One turn moves each row of this set onto another row. After a few examples, where does it send each row asked below?
Z_88: [-0.74,-1.70,0.73,-0.79,1.65,0.48,1.88,0.10,-0.64,0.28,2.31,2.21,-0.13,-1.15,-1.95,3.58,-1.93,-4.16,0.19,-3.08,-2.00,-4.13,0.62,3.31,0.58,-0.77,1.75,1.19,1.24,-0.79,0.15,-0.27,1.06,-0.57,-1.31]
Z_894: [-1.72,-0.25,-2.58,0.34,2.37,-0.67,1.61,-2.11,1.63,1.15,-0.75,1.29,0.67,0.46,0.06,2.19,0.51,-0.98,-1.69,-1.49,-1.04,-2.99,0.90,-0.17,0.50,-1.27,3.22,0.58,3.25,0.89,-1.52,0.23,1.13,1.66,-2.45]
Z_744: [1.11,-0.58,-0.50,0.37,-0.41,2.40,1.19,-3.40,-2.91,0.74,2.15,1.49,0.30,0.98,-1.49,3.51,1.28,-1.80,-0.16,-0.68,1.62,-0.59,1.75,-0.39,1.03,-0.72,-0.93,0.01,0.71,0.51,-1.65,-3.72,1.22,-0.47,0.40]
Z_444: [-0.84,-0.41,0.16,3.57,-0.23,2.43,0.75,-1.97,-2.30,-0.10,1.91,0.00,0.63,-0.23,-1.57,1.38,2.01,-0.71,2.80,-1.89,-0.11,-1.69,0.08,0.80,0.54,-0.65,-1.17,-0.11,-0.10,-3.74,0.51,0.45,-0.78,-1.58,-2.44]
Z_255: [-1.46,0.60,1.47,-2.21,0.53,-1.12,2.31,-1.52,0.80,-0.80,0.51,0.68,-0.89,-2.66,-1.11,3.62,-2.35,-1.56,-0.20,-3.79,-0.57,-0.08,0.79,-0.02,0.23,0.02,-0.10,-0.82,2.77,-1.55,0.75,-0.62,0.07,-0.21,-0.80]
Z_675: [-1.65,0.70,-3.12,-3.26,0.30,-1.15,1.61,-0.78,-1.38,-0.19,-0.47,0.22,2.70,-1.59,-0.17,3.12,1.80,-2.06,1.56,-2.30,-2.29,-1.59,1.17,0.98,-0.71,-1.25,-0.49,0.20,1.98,-2.65,1.52,-3.02,0.10,-0.99,-1.71]
Z_778: [1.21,0.20,-1.07,0.03,0.21,0.50,0.99,-2.76,-2.88,2.27,1.70,-0.19,-0.68,-0.10,-0.16,3.10,0.79,1.12,-1.27,-0.11,-0.70,1.59,-0.48,-0.22,0.29,-3.13,-1.85,0.77,1.35,0.36,0.11,-3.72,0.45,0.95,-0.33]
Z_6: [-1.21,0.84,-0.04,1.23,0.45,-0.97,3.74,-1.10,-0.97,0.15,0.48,0.83,-0.01,-0.43,0.00,3.25,-1.16,0.23,1.53,-1.28,-2.79,-1.72,-1.34,0.10,-0.80,-0.72,0.24,-3.08,0.20,-2.63,2.85,-0.40,1.96,-2.31,-1.78]
Z_589: [2.29,-0.72,-1.46,-0.23,0.50,0.38,2.16,-2.19,-3.06,1.11,1.88,0.08,-0.86,-0.03,0.16,2.96,0.35,0.98,-1.26,0.28,-0.26,0.82,-1.31,0.16,0.49,-2.16,-1.35,0.89,1.40,0.46,0.07,-4.47,-0.39,0.61,-0.34]
Z_468: [-0.31,0.65,-3.48,0.47,2.40,-0.25,1.44,-1.46,-0.30,1.23,1.35,2.74,1.63,0.62,-0.92,1.43,-0.11,0.34,0.76,-2.76,-1.17,-3.82,0.07,-0.74,0.80,-1.50,2.32,-1.04,2.62,0.06,-0.94,1.17,3.68,0.55,-2.19]
Z_590: [-0.59,2.00,0.54,-0.78,0.58,-0.52,1.88,-1.52,0.47,0.14,-1.09,2.78,-0.96,0.50,-1.49,4.67,0.27,0.65,1.27,-1.42,-3.11,-2.71,0.11,0.16,0.60,0.33,1.10,-2.08,0.30,0.51,2.51,-2.45,1.55,-1.08,0.04]
Z_458: [-1.42,-0.57,1.05,-0.42,1.07,0.02,2.78,-2.52,-0.90,-2.23,1.94,1.93,-2.50,0.45,-0.96,2.34,-0.78,-1.64,1.05,-3.27,-1.65,-1.25,-1.20,-0.77,-0.09,-0.26,-0.76,-2.62,3.31,-2.06,1.79,-0.02,2.25,-1.59,-1.18]
Z_113: [-1.16,0.46,0.48,-0.95,0.37,-1.25,2.65,-1.10,0.28,-0.72,-2.08,2.80,0.50,-0.48,-1.12,4.37,-1.07,-1.64,-0.43,-2.05,-2.72,-2.87,0.08,0.73,0.70,0.79,-0.36,0.87,2.61,-1.22,1.52,-0.31,-0.66,-2.35,1.54]
Z_938: [-0.35,-0.92,-4.31,-0.41,1.08,0.51,3.61,-2.24,0.39,-0.56,2.39,0.92,-1.38,-0.51,0.51,2.83,1.65,1.75,1.15,-1.26,-0.14,-1.61,-0.42,1.72,-0.74,-0.85,-0.33,0.05,2.14,1.96,-0.52,0.73,-1.76,-2.53,-5.02]
Z_339: [0.57,1.83,-2.38,0.74,0.00,1.92,3.05,-1.96,1.04,0.14,1.48,-0.19,0.64,1.52,-1.80,2.90,1.15,0.64,0.52,-4.74,0.05,-3.65,0.22,1.97,-0.51,-0.89,1.24,1.84,-0.20,1.62,-1.62,0.27,-0.05,-3.73,-1.52]
Z_917: [1.02,-1.36,-1.11,-0.72,-0.92,2.89,0.21,-1.55,-0.98,-2.08,2.51,0.98,-2.06,-1.13,-2.95,2.10,1.78,-0.23,2.98,-3.70,-0.38,-1.76,0.80,1.39,1.34,-1.76,-2.13,-0.08,2.41,-1.99,-1.40,-1.39,-0.67,-0.62,-1.20]
Z_951: [2.26,-0.90,-2.29,-0.74,-0.77,1.93,3.46,-1.39,-3.39,1.64,3.40,1.60,1.44,-0.71,-0.94,4.85,-0.92,-0.53,-0.14,-0.68,0.12,-0.77,0.78,2.21,0.77,-2.26,-1.90,-0.16,0.63,-0.53,-1.46,-2.30,0.33,-0.29,0.36]
Z_482: [1.37,-0.36,-0.02,1.07,0.78,2.15,1.69,-3.32,-3.47,0.62,2.62,1.46,0.50,1.50,-0.61,3.34,1.02,-1.41,-0.62,-0.40,1.62,0.17,1.20,-0.08,0.93,0.21,-0.54,1.26,0.44,0.15,-1.03,-3.54,0.69,-0.31,0.01]
Z_772: [-0.02,1.45,-0.76,0.69,1.19,0.74,1.34,-1.35,-0.43,-0.21,1.07,0.30,-0.44,0.29,-2.18,1.58,0.68,1.75,0.49,-5.79,-0.05,-0.91,-0.16,1.63,-0.35,0.40,-0.60,4.10,0.49,1.69,-0.08,0.41,-1.29,-2.69,-2.32]
Z_726: [-1.21,0.10,-1.68,0.73,1.52,0.25,1.96,-1.86,-0.96,-0.66,2.43,0.91,-1.62,-0.43,-0.53,1.04,0.54,2.27,0.88,-3.91,-0.53,-0.54,-0.88,1.34,-0.78,0.15,-2.08,2.57,2.36,1.75,1.19,1.44,-2.14,-1.76,-4.09]
Z_387: [0.89,0.41,-1.17,1.45,-0.69,2.45,2.37,-3.10,-2.35,0.83,3.85,2.06,-0.48,0.90,1.40,2.96,-0.22,-0.56,-0.78,1.72,-0.21,-2.02,0.71,1.31,0.38,-1.12,-1.47,0.89,2.70,0.32,0.15,-1.82,-0.47,0.27,0.62]
Z_533: [0.03,0.17,-3.47,0.65,-0.05,1.69,4.10,-1.77,1.07,-0.96,1.84,-0.53,-0.78,1.02,0.17,3.28,1.89,0.39,1.64,-1.66,0.10,-3.57,0.51,2.02,-0.70,-0.70,1.51,0.21,0.59,1.08,-1.56,-0.69,-0.72,-4.21,-3.79]
Z_287: [-0.77,0.56,-1.00,1.25,0.29,1.47,-0.63,-2.16,-0.97,1.53,0.61,0.43,-0.73,0.22,-2.66,3.64,3.22,2.57,2.04,-2.63,-2.06,-0.48,0.13,2.17,0.57,-2.01,-0.84,-1.19,-1.22,-0.40,0.84,-0.18,-0.25,0.68,-1.27]
Z_93: [-0.88,-1.43,1.63,-0.42,3.38,-0.26,1.08,-1.12,-1.81,0.28,2.52,1.18,-0.88,-0.57,-1.98,3.05,-0.38,-3.14,0.30,-4.14,-1.46,-1.41,-0.39,1.95,0.49,-0.54,1.98,1.20,0.43,-1.17,0.90,-0.63,2.59,-0.32,-2.49]
Z_695: [-0.55,-0.14,-2.48,0.84,-0.35,2.19,3.75,-1.52,0.52,-0.92,1.94,0.45,-1.38,1.20,-0.30,3.91,1.59,1.12,2.67,-1.93,-0.93,-3.28,1.25,3.21,-0.25,-0.10,0.59,0.17,0.12,1.43,-0.82,-1.10,-0.85,-3.55,-4.00]
Z_862: [0.85,1.75,-1.84,0.11,1.27,0.51,1.88,-2.29,-0.44,0.31,0.89,0.74,0.75,0.68,-1.95,0.86,1.16,1.45,-0.26,-5.21,0.64,-1.25,-1.02,0.63,-0.51,-0.59,0.00,3.62,0.95,1.60,-0.02,0.57,-0.64,-3.21,-2.69]
Z_192: [0.74,0.19,-1.59,1.11,-0.59,2.08,1.67,-3.11,-2.56,1.11,2.87,2.35,-0.94,1.07,1.03,2.59,0.65,-0.07,-0.22,1.99,-0.81,-1.67,0.19,0.20,0.68,-2.03,-2.44,0.83,3.41,0.52,0.66,-2.05,0.18,-0.18,0.78]
Z_962: [0.10,1.26,-2.66,0.38,1.85,0.00,2.18,-1.24,0.11,0.49,1.03,0.83,0.96,0.21,0.41,0.91,-0.40,-0.97,0.48,-2.20,-0.62,-3.17,0.04,-0.87,0.50,-2.06,3.36,0.71,3.94,-1.61,-1.40,-0.16,3.18,0.02,-3.23]
Z_794: [0.13,1.13,-1.36,1.26,0.09,1.74,3.14,-0.87,0.45,-0.38,1.07,-0.15,0.06,1.74,-1.94,3.66,1.21,1.12,1.20,-4.70,-0.80,-2.75,1.01,2.97,-0.11,0.15,0.42,2.59,-0.87,1.15,-1.24,-0.30,-0.67,-3.82,-1.83]
Z_499: [-2.83,1.45,-3.34,-1.36,0.04,0.05,0.80,-2.42,-0.94,0.11,0.96,1.68,1.37,0.99,-0.59,2.49,2.04,-1.19,0.80,-2.30,-3.87,-4.38,-0.25,1.45,-1.85,-1.31,-1.71,-1.01,2.60,-0.73,2.52,0.20,1.01,-0.01,0.55]
Z_588: [-1.53,-0.99,0.39,1.33,4.24,-1.32,0.64,-1.03,-2.00,0.60,2.70,0.88,-2.04,0.13,-0.26,2.77,0.13,-0.99,-0.15,-2.23,-3.13,-2.02,-1.63,1.38,0.23,-0.83,1.31,0.90,0.82,-0.50,2.73,0.62,2.62,-0.44,-1.91]
Z_295: [-0.89,0.74,-2.66,0.05,1.83,-0.04,1.98,-2.79,-0.10,0.14,2.09,1.70,-0.33,-0.76,-0.05,0.98,1.18,1.86,0.06,-2.81,0.70,-0.70,-0.98,0.68,-0.81,-0.44,-0.88,2.27,2.55,2.32,0.67,1.94,-1.86,-1.97,-4.31]
Z_531: [-0.82,1.10,-0.69,0.22,-1.19,1.54,-0.11,-1.37,0.96,0.52,1.35,-0.91,-1.10,-2.55,-0.28,3.36,0.51,0.55,1.20,-1.42,-0.95,-1.84,2.01,2.46,1.16,-1.86,-1.35,1.59,2.31,-1.74,-0.21,0.41,-3.13,0.28,-0.58]
Z_399: [-0.51,-1.04,-0.20,-0.81,1.30,-0.04,1.09,0.36,0.23,0.14,1.56,2.22,-1.52,-1.13,-0.57,3.26,-1.22,-2.27,0.62,-0.67,-2.86,-5.38,0.30,2.46,0.65,-0.34,2.33,1.08,1.61,0.77,1.62,-2.40,0.27,-0.12,-1.11]
Z_433: [-2.22,2.07,-1.58,-1.00,0.65,-0.60,-0.02,-2.20,-0.91,-0.40,0.75,-1.05,0.93,-0.21,0.04,0.81,2.15,-1.56,0.90,-2.49,-1.64,-2.33,0.18,-1.15,-1.82,-0.56,0.17,-0.94,1.06,-1.60,2.40,-3.70,1.13,0.09,-2.05]
Z_151: [-0.51,-1.06,-3.53,0.58,2.48,-1.46,1.77,-0.97,-0.68,1.33,-1.32,2.40,2.24,0.26,-0.88,1.83,0.67,-0.16,-0.36,-1.79,-1.10,-3.25,-0.27,-1.11,0.70,-0.89,2.69,0.20,2.49,0.07,-1.10,-0.45,1.86,0.01,-2.80]
Z_18: [0.40,-0.73,-1.44,1.99,0.88,0.72,2.26,-3.23,-3.29,2.24,3.10,0.36,0.28,1.27,-0.55,3.95,0.19,0.28,-2.28,-0.97,-0.64,-0.17,-0.29,1.21,0.15,-1.54,-2.29,0.59,0.45,0.18,-0.38,0.07,0.03,0.59,2.02]
Z_53: [-0.70,-1.09,-1.09,0.24,2.80,-1.72,1.19,0.35,-0.89,0.95,1.65,0.69,-2.05,-1.43,0.02,3.38,-0.56,0.31,0.54,-0.40,-3.95,-3.68,-1.07,2.01,0.30,-1.27,1.63,0.63,0.93,0.19,3.06,-1.39,1.25,-0.20,-1.70]
Z_323: [-0.23,-0.75,-3.55,-0.71,1.81,-0.26,2.74,-1.37,0.76,0.11,0.20,1.10,0.16,0.82,-0.44,2.23,-0.10,-1.24,-0.79,-3.02,-2.37,-2.78,-0.45,0.13,0.24,-2.94,2.41,0.85,4.87,-0.53,-2.57,0.14,2.18,0.53,-2.21]
Z_375: [-3.38,2.00,-1.91,-1.62,0.88,0.26,0.21,-3.26,-0.13,-1.22,1.91,0.30,0.49,0.37,-0.19,3.11,2.40,-3.05,1.41,-2.70,-0.85,-3.01,2.62,0.42,-0.71,0.66,-0.44,-0.49,2.73,-1.21,1.04,-0.84,1.66,0.15,0.08]
Z_495: [-2.15,-0.71,-3.95,-1.28,0.98,-1.15,1.84,-1.48,-1.86,-0.68,1.07,-1.20,1.32,-0.40,-1.31,2.85,1.53,-1.88,0.46,-4.35,-2.65,-2.54,-0.14,0.16,-1.40,-1.44,-1.76,-1.05,1.63,-3.05,0.85,-0.02,1.32,-1.20,0.50]
Z_733: [-0.08,-0.61,-1.02,2.36,-0.02,1.22,2.07,-3.25,-3.70,2.26,1.92,0.26,1.26,1.25,-0.85,3.33,0.51,-1.05,-1.99,-0.93,-0.32,-0.05,-0.08,0.65,0.13,-2.26,-2.56,0.91,0.72,-0.73,-0.77,-0.15,0.28,-0.41,1.66]
Z_527: [-0.04,-0.57,-1.23,1.05,-0.07,0.87,-0.19,-1.68,-1.03,-0.59,-1.57,1.11,-1.24,0.42,-1.04,2.91,3.90,1.21,1.68,-0.54,-2.88,-1.71,-0.44,1.43,1.66,-0.83,-1.37,2.50,1.72,-1.39,1.11,-1.75,-2.58,-1.36,-0.34]
Z_868: [1.32,-0.59,-2.37,-0.30,-1.40,1.42,2.77,-1.57,-2.94,1.98,2.56,1.34,1.58,-1.70,-0.38,4.53,-0.74,-0.36,0.14,0.70,0.16,-0.94,1.76,1.37,0.93,-2.78,-2.23,-0.75,0.96,-0.79,-1.36,-2.15,-0.13,-0.62,0.19]
Z_285: [-0.98,-1.03,-2.83,0.49,0.68,0.65,3.47,-1.31,-0.34,-0.76,2.55,0.81,-1.94,-0.74,0.29,2.46,1.01,2.43,2.37,-1.71,-0.58,-1.46,-0.20,2.22,-0.89,-0.73,-0.90,0.00,1.49,1.44,0.42,0.10,-1.97,-2.24,-5.67]

Z_962 goes to Z_468
Z_531 goes to Z_917
Z_533 goes to Z_339
Now these:
Z_458 goes to Z_6
Z_285 goes to Z_695
Z_778 goes to Z_192
Z_88 goes to Z_93
Z_675 goes to Z_375
Z_951 goes to Z_482

